In the data rows, zero lies at 4.5, halfway between 4 and 5.
What is the hidden score of each row? Scores go from 0 to 30, and 15 is about the middle. The score is a weighted sum of the row's numbers plus the product of two more (or one squared), each taken from its middle value.
[4 4 4 4 4 5 6 6 6 6 6 6 2 5 5 5] ~ 12
[2 6 7 8 8 7 6 4 4 3 3 3 3 3 4 4] ~ 20
[6 6 6 5 5 2 4 1 4 1 3 4 4 5 6 1] ~ 17
[7 7 6 7 6 5 5 4 4 4 3 4 4 5 5 5] ~ 14
[5 5 5 5 1 2 5 5 5 5 5 5 2 5 5 5] ~ 8
[2 4 4 4 4 5 5 5 5 5 6 6 2 2 2 6] ~ 12
[4 4 3 3 4 4 5 5 6 6 6 6 6 6 6 5] ~ 13
[2 6 6 7 7 7 6 6 6 1 5 2 3 3 4 4] ~ 13
[2 4 3 4 4 4 5 5 6 7 8 8 7 6 5 1] ~ 16
[4 4 4 4 1 4 4 4 4 5 1 7 8 7 6 1] ~ 21
[6 7 7 7 1 5 5 5 5 6 5 4 2 2 4 4] ~ 11
[4 4 1 4 1 5 6 5 1 5 5 5 6 6 6 6] ~ 16
[5 4 4 2 5 2 5 4 4 1 4 5 6 6 2 1] ~ 15
[5 4 4 4 4 4 4 4 4 3 4 4 5 7 8 1] ~ 17
[5 2 6 6 6 6 2 5 5 1 4 2 3 4 4 4] ~ 13
[4 4 3 3 4 5 6 1 8 1 7 7 2 5 5 5] ~ 12
[4 4 4 5 5 6 6 6 6 6 6 6 5 2 4 4] ~ 14
[6 6 6 2 5 5 5 4 4 4 4 4 2 5 6 6] ~ 16
[6 6 6 6 1 2 5 4 4 4 4 2 2 5 5 1] ~ 15
[6 7 7 7 1 6 5 5 5 1 5 5 4 2 4 4] ~ 13
[4 4 1 4 4 4 4 4 5 6 8 8 7 6 5 5] ~ 13
[6 2 7 2 1 2 6 5 1 4 3 2 3 2 4 4] ~ 11
[2 4 4 2 4 4 4 4 4 4 4 2 7 8 8 7] ~ 19
[4 4 4 4 4 4 4 4 4 4 5 7 2 2 7 1] ~ 15
[4 2 1 4 1 2 5 6 7 7 7 7 6 5 5 5] ~ 8
[5 4 4 4 4 2 2 4 4 4 1 3 5 6 8 9] ~ 11
[7 2 7 6 5 5 5 4 4 4 1 2 4 5 5 6] ~ 15
[5 5 5 6 1 6 7 7 1 6 4 2 2 3 3 4] ~ 12
[7 7 6 6 5 5 4 4 4 4 4 4 5 5 2 5] ~ 17
[4 4 4 4 5 5 2 6 6 6 1 2 2 6 6 5] ~ 10
[2 7 1 6 5 5 5 4 4 4 1 5 5 5 5 5] ~ 17
[2 6 7 8 9 9 7 6 5 4 3 3 3 3 2 4] ~ 17
[4 4 4 4 4 2 5 6 6 6 6 6 6 2 5 5] ~ 11
[6 6 7 2 1 6 5 5 4 5 5 5 5 4 2 4] ~ 21
[4 4 4 4 4 4 4 4 4 5 1 6 2 8 8 1] ~ 17
[2 5 5 6 6 2 6 6 5 5 1 4 4 2 4 4] ~ 11
[5 5 5 6 6 6 7 6 6 5 5 4 4 2 4 4] ~ 14
[4 4 4 2 4 4 5 4 4 4 1 2 2 2 8 9] ~ 11
[7 6 6 2 5 4 4 4 4 4 5 5 5 4 4 4] ~ 20
[6 6 5 5 4 2 5 1 6 6 5 5 4 4 2 4] ~ 11
[4 4 4 5 1 7 2 7 6 5 1 3 3 3 4 1] ~ 14
[4 4 4 4 5 5 5 5 5 1 1 5 2 2 6 6] ~ 13
[6 2 6 6 1 5 4 4 4 1 3 4 2 5 6 1] ~ 17
[4 4 4 4 1 4 4 4 4 4 4 4 5 7 8 9] ~ 14
[6 6 6 6 6 5 5 5 1 5 5 5 4 4 4 4] ~ 15
[6 6 5 5 5 4 4 4 1 1 4 4 5 2 2 5] ~ 14
[4 4 3 4 4 5 5 6 6 7 7 7 6 5 5 5] ~ 15
[4 4 3 3 4 4 5 5 6 6 1 7 2 2 2 6] ~ 18
[4 4 1 4 4 5 5 5 5 5 4 5 5 2 6 7] ~ 11
[2 7 7 7 6 6 5 5 4 4 1 5 5 2 5 4] ~ 19
[7 7 7 6 6 5 2 5 5 1 1 2 2 3 4 4] ~ 13
[4 4 3 3 4 4 4 1 5 6 6 6 2 7 7 6] ~ 17
[5 6 1 7 7 7 7 5 5 4 5 5 4 5 5 5] ~ 12
[2 4 1 4 1 2 6 7 7 7 7 6 5 5 4 5] ~ 7
[7 2 7 2 5 5 5 5 5 1 5 2 4 3 4 4] ~ 21
[6 2 6 2 5 5 5 5 5 5 5 2 4 4 2 4] ~ 18
[2 5 6 6 6 6 5 5 4 1 4 5 5 5 5 5] ~ 17
[4 4 4 4 1 5 6 6 1 6 7 6 6 2 5 5] ~ 15
[2 4 3 4 4 4 2 5 5 5 5 6 6 6 6 6] ~ 15
[4 5 5 6 7 8 9 8 7 1 5 2 2 2 4 4] ~ 17
[5 4 4 4 1 2 4 4 1 5 6 8 8 7 6 1] ~ 20
[6 7 1 7 7 2 6 5 1 5 5 4 4 3 4 4] ~ 7
[2 6 6 7 7 7 7 6 6 6 1 4 4 3 2 4] ~ 16
[4 4 3 2 4 4 5 5 5 6 6 6 6 6 6 6] ~ 15
[6 6 1 2 5 6 6 6 1 6 5 2 4 4 2 4] ~ 13
[5 5 6 7 7 7 2 1 5 4 1 4 4 4 5 5] ~ 21
[4 5 5 6 6 6 6 6 1 6 1 4 4 4 2 4] ~ 16
[5 2 5 2 6 2 6 1 5 5 5 5 5 4 4 5] ~ 14
[4 4 1 2 4 2 5 6 6 7 7 7 6 5 5 5] ~ 12
[4 4 1 4 4 5 5 5 5 5 5 5 6 6 2 6] ~ 14
[6 6 5 5 5 5 4 1 5 5 1 5 5 5 5 5] ~ 17
[7 6 1 5 5 5 4 4 4 3 3 3 4 5 6 6] ~ 10
[6 6 5 4 4 4 5 5 1 1 5 5 4 4 4 4] ~ 14
[4 4 3 4 4 5 5 5 6 6 6 2 6 6 6 5] ~ 12
[5 4 1 5 5 5 5 6 6 6 6 6 6 5 2 5] ~ 17
[2 6 1 2 6 6 7 7 6 5 3 3 2 3 2 4] ~ 12
[6 5 5 4 1 4 4 4 4 5 5 6 6 6 6 5] ~ 14
[7 7 6 6 5 5 4 4 4 3 3 2 4 5 2 6] ~ 15
[4 4 4 4 4 4 4 4 4 5 6 7 8 7 6 5] ~ 17
[4 4 3 4 4 5 6 6 7 1 7 6 5 5 4 4] ~ 16
[5 5 6 7 8 8 2 7 6 5 4 4 3 3 4 4] ~ 16
[6 2 6 6 1 5 5 4 4 4 4 4 5 2 2 5] ~ 14
[5 4 4 4 1 4 4 4 4 5 6 7 8 2 6 1] ~ 18
[5 4 4 4 4 4 4 1 4 1 3 4 2 7 8 9] ~ 14
[7 7 6 6 5 5 2 4 4 4 3 4 4 5 5 5] ~ 14
[4 4 4 4 5 5 6 6 6 1 6 2 5 5 5 5] ~ 12
[2 2 6 6 6 5 5 6 6 6 4 2 2 2 3 4] ~ 12
[7 6 6 5 5 4 4 4 1 1 3 2 5 5 5 5] ~ 13
[7 7 1 6 5 5 5 4 4 4 4 2 2 2 5 4] ~ 7
[4 4 4 2 1 2 5 5 6 6 7 6 6 6 6 5] ~ 11
[4 4 4 4 4 4 5 5 5 1 5 6 6 6 7 7] ~ 15
[5 5 6 6 6 7 7 6 5 1 1 4 4 5 5 6] ~ 22
[4 4 1 5 5 6 6 6 6 6 6 2 5 2 4 1] ~ 11
[5 5 6 7 8 9 8 1 7 6 4 4 3 3 2 1] ~ 19
[4 4 4 5 5 6 6 6 6 6 6 5 5 5 2 5] ~ 17
[6 6 1 4 1 4 4 4 5 1 1 2 5 2 5 5] ~ 9
[7 7 6 6 5 2 4 4 4 5 5 5 5 4 4 4] ~ 11
[2 4 3 4 5 6 7 8 8 7 6 6 2 5 2 5] ~ 17
